In the rows, zero is written as 128.
Where one turn sends some rows of the set: a few examples, then the rows asked:
Pepeb: [126 114 111 126 141 170  86 148 144 143 130 144  94  88 132 135 144 128
 142 117 106 148 115 107 128 105 140 123 122 119 137 156 157 145 152 104
 170 118 116 145 118 135 126 111 162 111 109  97  83 149 162 128 108 115
 119 114 141 163  74]
vuv: [168 157 100 149 125 146 132 149 148 102 131 152 116 102 122 163 118 132
 118 111 112 147 137 139  86 105 141  76 117 126 115 130 111 148 129 102
 171 116 148 147 148 148 116  96 151 147  95 130 121 123 152 114 117 140
 121  92 156 143 119]
bev: [157 159 112 150 113 149 127 146 150 110 128 151 104 103 125 162 119 128
 125 120 118 132 137 140  87  94 139  72 125 126 118 133 114 133 138 100
 167 120 147 154 149 135 115  96 146 151 108 130 122 108 154 116 123 151
 125  99 153 130 112]
Gidom: [167 155 105 153 124 149 123 151 142 105 126 155 115  98 118 161 118 132
 126 117 105 142 135 139  85  99 138  75 122 127 120 135 112 147 130  99
 168 115 150 145 150 148 122  98 153 147  98 131 120 122 154 110 123 146
 122  94 152 141 120]
miro: [155 128 127 135 113 172 138 133 142 177 129 129 102 102 159 130 125 118
 113 108 140 108 116 139 106 134 127  98 132 112 132 106 133 123 135 125
 150 113 157 152 131 114 111 118 123 128 140  81  98 147 105 100  89 127
 139 108 140 147  80]
movut: [155 159 107 148 118 143 134 149 155 109 127 152 105 102 124 164 121 130
 121 113 122 139 135 140  86  99 142  71 125 125 109 134 114 140 137 105
 177 123 145 157 151 134 111  91 141 152 106 130 124 112 150 118 123 148
 125  96 154 139 112]
Kodu: [135 105 130 136 118 140  96 123 120 147 108 151  97  97 139 144 123 106
 135 112 105 135 107 125 126 125 125  98  93 105 134 117 152 136 160 106
 164 112 147 138 143 125 120 128 130 122 114  78  91 135 157 103 107  99
 151 102 131 158  92]
vuged: [141 115 124 117 112 135 138  98 154 138 132 159 132 119 150 150 125 131
 129 109 124 141 126 121 136 134 139 103 121 135  94 118 137 141 134 137
 166 140 122 142 113 125  97 110 124 114  87 108 120 145 115 126  83 116
 146 128 149 170 102]
git: [136 109 107 117 127 168 116 137 114 143 149 136 123  97 144 129 125 118
 112 100 109 143 126 112 138 160 153 126 118 102 111 118 134 142 125 144
 161 111 132 135 152 118 104  92 160 116 112 101 101 135 109 146 125 105
 143 113 135 182  91]
kipug: [142 130 108 122 141 194 120 155 163 163 149 127 101  93 145 124 146 138
 124 112 130 131 121 118 112 116 144 123 151 122 134 149 144 133 128 119
 157 122 121 158 113 131 123 102 157 118 124  93  89 161 126 127  91 133
 112 114 156 157  66]
goris: [115 106 109 125 124 150  98 120 108 138 128 152 103 104 141 145 149 125
 130 109  91 152 126 125 146 124 127 110 123 122 136 150 145 136 134 127
 162 133 143 159 138 129 146 139 176 130  93 105 118 133 147 127 100 110
 136 124 105 154 121]
Rim: [120 115  93 117 135 150 128 122 122 143 134 151 106 111 153 141 146 133
 106  95 105 160 126 123 141 147 130 110 128 124 108 150 146 138 126 140
 173 144 134 169 139 131 134 129 168 143  98 106 122 144 114 133  88 105
 140 114 121 164 113]
tuto: [147 116 139 139 103 170 101 127 124 169 118 137 100 101 143 134 127 106
 140 122 118 106 115 140 112 112 127  98 118 111 158 112 137 124 151 107
 135 105 161 138 133 115 127 131 134 116 134  82  92 136 142  94  99 129
 136 117 123 138  88]
Gez: [135 122 120 127 132 195  88 151 150 158 139 130  97  88 138 126 145 129
 145 122 119 129 120 121 118  94 140 126 141 122 154 154 147 133 141 107
 149 115 127 146 111 132 134 113 165 108 119  98  83 150 148 123 103 139
 108 125 142 150  69]
Zukir: [131 103 117 121 117 167  90 133 101 139 145 144 121  94 135 133 123 112
 131 109  95 137 125 113 150 139 151 127 109 100 130 122 135 141 133 132
 155 105 136 126 151 119 113 102 170 110 105 102 100 122 135 143 134 110
 141 123 122 171  98]
Nuven: [141 111 123 123 107 187  93 142 104 150 153 129 122  95 136 129 124 113
 132 120 106 120 132 125 137 132 150 129 129 103 145 120 126 131 125 133
 132  99 147 128 144 115 120 105 173 105 119 107 104 125 126 133 127 132
 133 127 120 159  95]
benat: [135 127 101 122 122 177 141 130 129 161 148 135 108 110 160 132 148 134
 107 107 121 134 131 135 127 136 129 110 153 130 127 146 131 127 113 143
 148 138 149 170 132 122 144 131 170 138 112 107 124 144  97 123  82 128
 131 124 120 151 108]
godog: [161 163 111 149 115 145 133 150 156 113 130 147 106 104 125 160 120 130
 120 119 121 132 138 139  82 100 142  71 128 129 114 132 114 138 135 104
 172 118 147 155 148 135 113  94 146 149 107 132 122 110 148 117 124 152
 123  95 153 135 113]
Duz: [172 162 104 147 126 151 137 154 150 109 132 150 114 101 122 161 120 134
 117 118 115 138 135 142  81 103 139  77 125 127 117 131 109 148 126 103
 166 116 150 149 148 145 117  94 151 151 101 131 125 125 146 111 119 149
 120  94 157 142 115]
Dusim: [131 123 102 121 152 171 112 147 158 147 137 139 103  89 140 129 146 133
 121 103 120 156 114 110 121 129 145 124 132 119 120 155 154 141 139 117
 179 125 112 157 116 132 114  99 153 121 110  92  86 158 135 136  99 113
 122 108 158 171  67]
mena: [152 127 129 115  98 162 139 103 158 153 138 144 132 121 153 146 129 133
 131 118 137 115 131 133 125 119 136 102 145 141 116 112 125 129 123 138
 142 132 133 140 104 123 105 115 129 108 104 113 117 143 104 118  80 142
 139 138 143 154 102]
Zuze: [155 159 108 151 117 141 124 144 152 107 126 152 101 103 122 164 120 128
 126 120 115 133 136 139  88  95 139  72 121 121 114 135 116 138 136  98
 173 119 145 154 149 138 114  94 147 152 104 130 120 108 156 118 125 150
 123  94 150 134 113]
Bil: [143 114 116 132 130 147 131 126 136 157 115 146 105 104 155 136 121 117
 112  96 125 137 105 127 116 150 129  97 102 106 109 110 149 135 150 124
 173 120 146 152 142 120 103 111 117 131 124  78  95 149 118 112  94  98
 151  97 144 167  81]
Risul: [147 117 112 121 113 189 120 142 117 157 160 126 125 101 148 125 123 117
 115 105 122 120 131 122 131 145 152 127 134 106 132 116 123 130 115 146
 141 107 144 136 146 113 110  97 162 110 122 106 107 136  98 139 118 130
 133 124 136 164  89]
mam: [132 104 138 121 105 129 105  91 138 126 118 161 128 116 139 158 125 125
 152 126 106 139 128 120 144 111 135 106 110 134 115 120 145 142 146 123
 162 132 124 128 113 128 111 125 134 105  83 111 112 132 148 121  96 116
 144 135 135 162 111]
tegum: [145 114 145 126  93 156 107  96 144 142 130 148 127 117 141 148 128 128
 156 134 118 114 132 135 131  96 133 108 134 139 137 118 131 133 134 125
 134 125 137 130 106 125 120 128 138 100  98 113 114 130 136 109  92 143
 133 145 127 147 110]
Sufab: [128 120 113 125 111 178 106 129 113 156 139 136 103 108 147 134 150 128
 130 118 105 129 137 135 135 116 125 112 143 124 152 149 133 128 121 129
 137 131 151 158 129 126 155 143 180 125 113 111 121 134 127 114  91 140
 121 137 104 138 118]
Rap: [173 157 106 150 121 154 129 153 142 110 133 149 116 101 120 160 120 131
 123 120 113 139 137 141  82  99 138  76 126 126 126 132 109 147 126 103
 160 115 152 145 148 145 119 100 155 145 101 130 122 122 151 110 122 150
 117  96 150 138 118]

Zukir turns into Nuven
Gidom turns into Rap
movut turns into Zuze
Now these:
vuged turns into mam
Pepeb turns into Gez
miro turns into Bil
Sufab turns into benat

